128 stands for zero in the data rows.
Here are some points, one per row:
[131 137 140 134 162 146 159 125 110 153 139  84 135 129 116 135 156 162
 116 119 127 118 141 143 146 162 111 135 125 102 135  78 102 134 149 134
 160 114  97 134 133 159 165 121 107 122  99 166 180  69 118 134 143 124
 133 137 121 122 146 143  87 110 132 132]
[121 144 126 152  73 120 114  89  95 160  98 123 118 160 137 115 134 102
 143  74  98 102 140 102 145  87 114 148 128  96 134 151 121 139 163 100
 116 120 117  99 159 127 119 101 134 152 129 117 117 168 135 149 106 147
 151  93 122 114 147 124 150 118 199 143]
[112 132  98 140 162 118 121 163 110  99 131 143 140 136 140 122 132 116
 127 130 115 123 121 112 125 140 111 121 152 116 124 107 126  97 120 135
 141 151 139 103 137 148 126 143 108 154 179 156 184 146 101  95 125 109
 132 165 104 116 133 132  79 119 106  64]
[139 116 133 151 108 122 130 135 109 123 124 143 123 152 170 138 157 129
 121 139 137 135 145 120 106 137 141 116 174 115 138 156 133 113 142 112
  94 124  97 118 129 107 152 100 170 141 103 125 103 153 146 160 100 125
  91  87 132 129 152 111 148  90 213 157]
[124 156 179 140 137 137 129  91 165 155 141 112 108 151 142 103 111 166
 120 146 124 121 118 168 166 179 113  80 135 171 167 103 173 117 117 122
 100 129 163 142 166 160 110 147 115 135 110 116 114 108  70 112 117 105
 134 111 185 122 123 133 138 139 123 140]
[143 129  49  98 153 144 108 155 119 117 161 128 144 154 100 151 120 132
 144 111 142 110 100 110 136 131 117 107 119 102 121 143 108 123 141 157
 144 170 135 140 107 135 112 153 117 101 158 157 124 134 121  85 147 102
 158 162  92 120 145 159 106 103 119 110]
[119 150 168 102  85 107 145 131 120 107  98 102 114 112 123 113  93 111
 106 148 107 104 123 170 141 113 125 180  97 175 137 120 145 146 137 131
  99 121 121 113  93 145 137 121 159 101 108 109 169 144 123 149 133 131
 110 110 146 113 107 111 143 111 159 134]
[108 117  74 116 147 150 150 141 137  95 132 109 165 124 131 129 145 148
 124 106 129  88 133 130 129 138 107 137  95 132 138  62 122 167 121 131
 142 137 132 111 120 130 149 143 136 134 182 203 159 100 162 110 130  87
 134 153  97  94 138 150  84 117 107  93]
[162 108 187  94  83 126 119 152 130 115 153 154 126 144 133 121 123 133
 139 132 125 160 118 116  96 139 108 102 180 126 115 163 118 146 129 122
 121 129 106 164  89 115 117  95 131 144  78 126 108 109 120 120 129 142
 102 116 108 121 108 111 156 124 123 178]
[123 102 156 138  98 117 147 133  96 188 126  98  94 124  88  98 127 105
 108 136 124 121 116 154 125 147 127 118 132 151 127 150 129 144 170 140
 112 165 145 129 101 110 117 110 160 136 125 110 103 170 117  85 143 175
 143 101 179 124 115 138 113 107 159 168]
[115  96 157 132 119 127 107 107 135 130 135 132  94 141  95 102 157 100
 108 164 121 138 149 140 124 132 133 115 164 106 169 132 188 109 141  94
 114 123  91 126 118 128 131 110 124 109  90 128 111 144 135 127 148 124
 104 115 139 161 115  59 170 101 164 154]
[114 125 143 145  93 132 101 132 103 135 142 159 127 136 140 113 124  97
 142 132 145 178 128  94 125 147 155  99 148 101 134 166 165 138 149 114
  93 118 103 103 135 104 128  97 172 100  87 149  97 152 127 150 109 122
 110  78 135 127 156 120 142 141 174 144]
[129 128 154 121  57  82 140 193 102 102 122 171 114 136 155 131 109  94
 130 131 121 165  89 128 103 122 161 162  96  97 106 173 149  74 107 139
 110 134 143 160 153 134 172 139 138  88 108 105 109 110 138 171 110 131
 118 149 124 161 129 146 157 175 113  93]
[141 164  94 165 121  98 121 124 125  94 107 128 159 151 134 142 120 104
 124  62 163 137 120  78  82  68  88 145  56  93  71 139 107  79 132 126
 167 156 115 133 107 111  76 135  98 115 113 120 139 159 162 156 169 147
  92  93 161 153 104 161  82 150 117 137]
[137 154 136  59 115 180 149 149 142  96 156 157 122 102 124 162 113  98
 118 150 125 133 145 132 110 181  61 117  76 131 152 109  95 165 116 133
 132  95 122 148 141 101 116 129 161 107 161 138 156  75 101 130 123 118
 156 154  93 105 102 154 131 128  89  93]
[109 126 147 107 141 146 119  92 156 122 157 131 165 136 140 165  83 109
 140  96 119 180 152 143 113 114 170 126  99 145 145  86 135  45  97 159
 131 123 157 141 148 118  71 163 138 121 157 107  96 164 131 138  81 122
 135 151 147 139 125 134 137 139  82 110]
[149 128 117 116 129 116 178 137  85 108 109 122  88 149  89 132 119 118
 138 140 140 130 123 119  94  84 119 125 128 160 139 170 131 141 141  62
 130  89  83 104 156 108 161 163 122  97 131 132 118 124 169 143 112 152
 157 126 156 133 141  56 180 153  90 109]
[155  99 112 155 175 149 133 177 138 114 108 126 139 146  88 146 154 149
 148  88 156 136 106  54  93  72 137 140 124 117  91 134 110 145 123  93
 166  96  96  67 101 136 165 149 104 123 132  99 131  82 195 139 123 112
 137 131 100 159 136 110 132 129 109 103]
[108 108 148 162 117  78 120  90 136 159  97 121  74 149 117  88 118 130
 131 141  53 100 161 163 135 127 109 168 153 146 137 128 118 113 143 115
 126 139 140 147 117 131 110 146 102 133 126  93  94 130 143 138 103 117
 156 102 128 137  91 111 174 142 151 104]
[140 152 103 164 179 102 119 135 139 153 105 101 139  51 125  99 162 137
 163 179 134 111 128 115 148 141 194 135 174 152 102 152 106 164 128 126
 144 138 134 125 111 114 141 109 106 181 130 114 143 138 135 110 122 158
 129 126 122 144 170 141  55 129 156 138]
[122 157 124 147 159 133 155 121 142 151 108 107 156  93  94 128 177 127
 137 137 149 133 145 147 157 143 162 147  98 149 112 134 122 170 144 131
 154 107 134 119  97 150 132 101 105 160 117 177 141 109 146 146 162 164
  86 110 118 118 138 131  72 109 164 107]
[155 133 166  91 111 183  88 121 129 143 150 128 144 130 145  97 138 162
 103 158 150 145  94 159 148 146  77  87 141 129 154 154 124 126 145 157
 104  97 151 174 130 125 129 113 141 137 105 106 118 101  87 139 159 169
 132 134 119 103 112 149 149 148 120 174]
[118 129 117 141 188 135  69 139 131 137 106 144 143 102 112 100 155 176
 143 129 131  95 155 110 173 150 160 128 156 130 133  63  95 131  99 117
 161 143 126 137 124 128 119  98  86 120 133 118 137 141 111 119 141 147
 144 116 134 118 154 115  83 156 132 148]
[101 108  67 128 186 129 107 150 124 117 152 155 135 112 151 128 115 121
 138 124 154  86 114 108 143 130 101 128 143 114 146 104 116 130  97 133
 158 148 146 104 134 147 129 140 106 138 187 153 165 156 151 106 143  97
 147 181  89 150 140 120 138 119 114 112]
[129 132 111 119 133 151 131  69 177 133 149 102 135 136 157 174  93 132
  97 110 111 129 117 155 139  96 157 113 136 146 152  84 150 107 103 154
 102 161 149 130 169 118  81 188 124 103 130 100 110 167  97 100 131 109
 156 142 137 151 104 113 143 137  75 139]
[118 147 165 143 138 116 144 117 123 200 137  99  99 114 109 101 144 142
 132 173 127 145 160 157 134 137 165 134 119 153 162 130 136 127 149 148
 120 141 156 109 129 127  87 126 116 161 132 120  90 152  84  86 106 139
  99  94 167 121 120 141 155 126 131 130]
[135  98 120  62 102 153 168 113 114 105 140 145 139 113 126 156 125 130
 128 157 146 154 129 137 118 179  68 121  85 125 152 123 139 171 102 127
 122  98 151 119 155 102 138 121 141 130 181 147 140  86 101 142 119 127
 144 161  82 114 106 164 112 151  73 117]
[136 165 131 124 160 120 128 144 124  71 104 117 150 104 126 112 134 151
 139 112 128  99 109 130 159 115 152 156 140 123  69 125 120 159 155 148
 155 136 162 131 113 141 144 134 149 136  99 100 152  98 156 156 121 124
  92 156 112 111 122 134 133 127 154 147]
[121  70  89 165  82  95 113  88 197 130 124 171 124 125 205 211  74 130
 104  88 112 136 132 120  98  58 168 121 137 111  51 174 128  91  52 151
  94 112 101 181 138 151 179 115 141 132 120 121 105 124 126 115 158  89
 132 158 164 131 138 143 162 113  68 132]
Along one direction, these points spread out more than along any other. Take the direction at right angles to it along which they spread out most. Then take the direction at right angles to both along which they spread out most. Go by this last direction. For each point below, how far along it does it lie, from 0 to 99? 50 is the average, and the first point above lies past it. One standard deviation of the points above along it is 16.
[118 129 117 141 188 135  69 139 131 137 106 144 143 102 112 100 155 176
 143 129 131  95 155 110 173 150 160 128 156 130 133  63  95 131  99 117
 161 143 126 137 124 128 119  98  86 120 133 118 137 141 111 119 141 147
 144 116 134 118 154 115  83 156 132 148] 51
[119 150 168 102  85 107 145 131 120 107  98 102 114 112 123 113  93 111
 106 148 107 104 123 170 141 113 125 180  97 175 137 120 145 146 137 131
  99 121 121 113  93 145 137 121 159 101 108 109 169 144 123 149 133 131
 110 110 146 113 107 111 143 111 159 134] 54
[155  99 112 155 175 149 133 177 138 114 108 126 139 146  88 146 154 149
 148  88 156 136 106  54  93  72 137 140 124 117  91 134 110 145 123  93
 166  96  96  67 101 136 165 149 104 123 132  99 131  82 195 139 123 112
 137 131 100 159 136 110 132 129 109 103] 16
[129 132 111 119 133 151 131  69 177 133 149 102 135 136 157 174  93 132
  97 110 111 129 117 155 139  96 157 113 136 146 152  84 150 107 103 154
 102 161 149 130 169 118  81 188 124 103 130 100 110 167  97 100 131 109
 156 142 137 151 104 113 143 137  75 139] 70
[129 128 154 121  57  82 140 193 102 102 122 171 114 136 155 131 109  94
 130 131 121 165  89 128 103 122 161 162  96  97 106 173 149  74 107 139
 110 134 143 160 153 134 172 139 138  88 108 105 109 110 138 171 110 131
 118 149 124 161 129 146 157 175 113  93] 37
[118 147 165 143 138 116 144 117 123 200 137  99  99 114 109 101 144 142
 132 173 127 145 160 157 134 137 165 134 119 153 162 130 136 127 149 148
 120 141 156 109 129 127  87 126 116 161 132 120  90 152  84  86 106 139
  99  94 167 121 120 141 155 126 131 130] 68
[135  98 120  62 102 153 168 113 114 105 140 145 139 113 126 156 125 130
 128 157 146 154 129 137 118 179  68 121  85 125 152 123 139 171 102 127
 122  98 151 119 155 102 138 121 141 130 181 147 140  86 101 142 119 127
 144 161  82 114 106 164 112 151  73 117] 73
[162 108 187  94  83 126 119 152 130 115 153 154 126 144 133 121 123 133
 139 132 125 160 118 116  96 139 108 102 180 126 115 163 118 146 129 122
 121 129 106 164  89 115 117  95 131 144  78 126 108 109 120 120 129 142
 102 116 108 121 108 111 156 124 123 178] 50
[122 157 124 147 159 133 155 121 142 151 108 107 156  93  94 128 177 127
 137 137 149 133 145 147 157 143 162 147  98 149 112 134 122 170 144 131
 154 107 134 119  97 150 132 101 105 160 117 177 141 109 146 146 162 164
  86 110 118 118 138 131  72 109 164 107] 44
[108 117  74 116 147 150 150 141 137  95 132 109 165 124 131 129 145 148
 124 106 129  88 133 130 129 138 107 137  95 132 138  62 122 167 121 131
 142 137 132 111 120 130 149 143 136 134 182 203 159 100 162 110 130  87
 134 153  97  94 138 150  84 117 107  93] 54
[149 128 117 116 129 116 178 137  85 108 109 122  88 149  89 132 119 118
 138 140 140 130 123 119  94  84 119 125 128 160 139 170 131 141 141  62
 130  89  83 104 156 108 161 163 122  97 131 132 118 124 169 143 112 152
 157 126 156 133 141  56 180 153  90 109] 36
